In the rows, zero is written as 128.
The rows below fall into families. The same turns and mirrors carry the whole set onto itself and the rows of a family onto each other. For each named row, which other rows are in its family? Write them in the order they are listed.
These 30 rows form 5 families of 6 rows each.
j93: [146 155 139 137 148 100 110 130 147 141  93]
j170: [104 125 134 140 158 106 130 136 124 143 145]
j608: [106 115 127 146 143 112 103 150 139 142 134]
j165: [109 151 114 110  99 138 131 117 131  90 116]
j198: [143 124 151 112 110 144 155  93 121 116 117]
j957: [135 147 133 114 128 109  99 138 162 158 133]
j971: [135 138 135 122 129  95  99 144 156 143 149]
j588: [145 142 137 131 125 106  90 116 143 150 149]
j36: [135 144 148 110 103 151 141 149 141  92 127]
j118: [100 139 121 130 166 107 127 140 145 137 126]
j407: [154 128 129 133  93 122 167 114 141 109 122]
j101: [148 128 141 115 116 151 142 152 139  86 131]
j519: [132 153 131 132 145  97 114 148 132 143  91]
j530: [102 140 139 113 164 103 117 136 140 134 133]
j953: [119 120 121 128 161 108 127 134 117 153 140]
j24: [126 135  99 116 101 156 142 111 116 115 124]
j279: [138 126 152 139 136 103  82 128 143 136 125]
j684: [121 133 104 122 115 159 133 113 117  94 133]
j687: [121 139  95 114 106 137 127 112 132  89 114]
j600: [154 133 130 120 138 106  94 123 129 154 146]
j236: [154 142 126 137 161 121 117 129 122 156 104]
j715: [152 128 137 117 103 145 141 142 105  97 137]
j285: [134 113 145 115  99 124 159 103 147 113 106]
j377: [135 144 109 128 116 126 151 101 125  82 123]
j380: [122 133 133 149 158 128 101 126 147 145  99]
j518: [148 138 125 123 118 150 156 126 146  92 150]
j713: [156 119 146 125  99 153 143 139 126 105 139]
j719: [138 120 138 127 101 133 151  91 118 111 103]
j382: [145 154 129 154 154 123 116 134 128 148  98]
j45: [122 132 150 113  90 128 157 114 142 111 102]

Same family as j285: j170, j588, j101, j687, j382
Same family as j971: j93, j118, j684, j713, j719
Same family as j36: j165, j953, j600, j236, j45

The rows below fall into families. The same turns and mirrors carry the whole set onto itself and the rows of a family onto each other. For each named row, which other rows are in its family? Write them in the order they are listed.
These 16 rows form 4 families of 4 rows each.
j15: [127  81 175 142 111 162 156 143 124 123 151 138 121 109 107 147 129 126
 165  94 145 140 148  98 106]
j773: [105 102 160 153 176 146 130 124 131 115 130 114 108 119  78 140 113 121
 112 149 146 128 148 113 157]
j406: [118  82 167 142 114 162 162 132 123 121 146 134 128 108 116 145 122 137
 170  96 126 132 150 109 109]
j692: [159 144 175 156 187 101 139 171 127 130 118 136 117 121 130 103 137 150
 127 119 127 116 132 111 181]
j703: [119  97 160 157 177 143 119 130 142 122 142 115 109 115  80 135  98 135
 117 155 142 125 141 112 143]
j85: [172 130 160 140 104  95 166 158 116 138 144 130 134 130 111 119 119  99
 150  87 137 107 174  97 163]
j826: [162 133 165 148 105  97 174 155 120 125 130 138 138 121 110 113 116  82
 157 103 134 108 172  98 168]
j176: [124  90 175 143 109 158 156 147 136 126 149 135 118 126 114 149 124 137
 172  90 138 132 136 104 103]
j50: [ 98  96 167 156 181 142 136 146 133 117 135 114 110 117  77 127 107 125
 123 157 140 132 133 110 153]
j195: [110  89 158 152 183 147 128 135 140 120 128 110 114 120  80 132 112 135
 118 151 143 130 145 123 147]
j988: [150 139 169 157 192  96 143 170 134 129 128 138 122 129 134 112 130 163
 135 107 122 114 131 112 176]
j548: [127  85 165 147 113 163 152 143 134 119 143 144 127 122 108 155 132 129
 176 101 138 143 157  95 111]
j167: [162 145 177 163 193 110 147 166 144 126 117 134 115 134 129 112 135 143
 133 111 130 117 133 108 188]
j803: [152 134 167 139 104 100 172 164 110 121 128 137 150 132 103 113 123  92
 148  83 139 107 165  92 159]
j48: [170 132 168 139 106 100 171 163 125 131 133 128 151 125 111 117 123  91
 157  89 132 108 168 105 162]
j759: [150 144 178 151 181 100 140 166 135 131 114 134 110 122 134 106 130 146
 131 102 120 113 130 131 184]

Same family as j803: j406, j50, j759
Same family as j773: j826, j176, j988

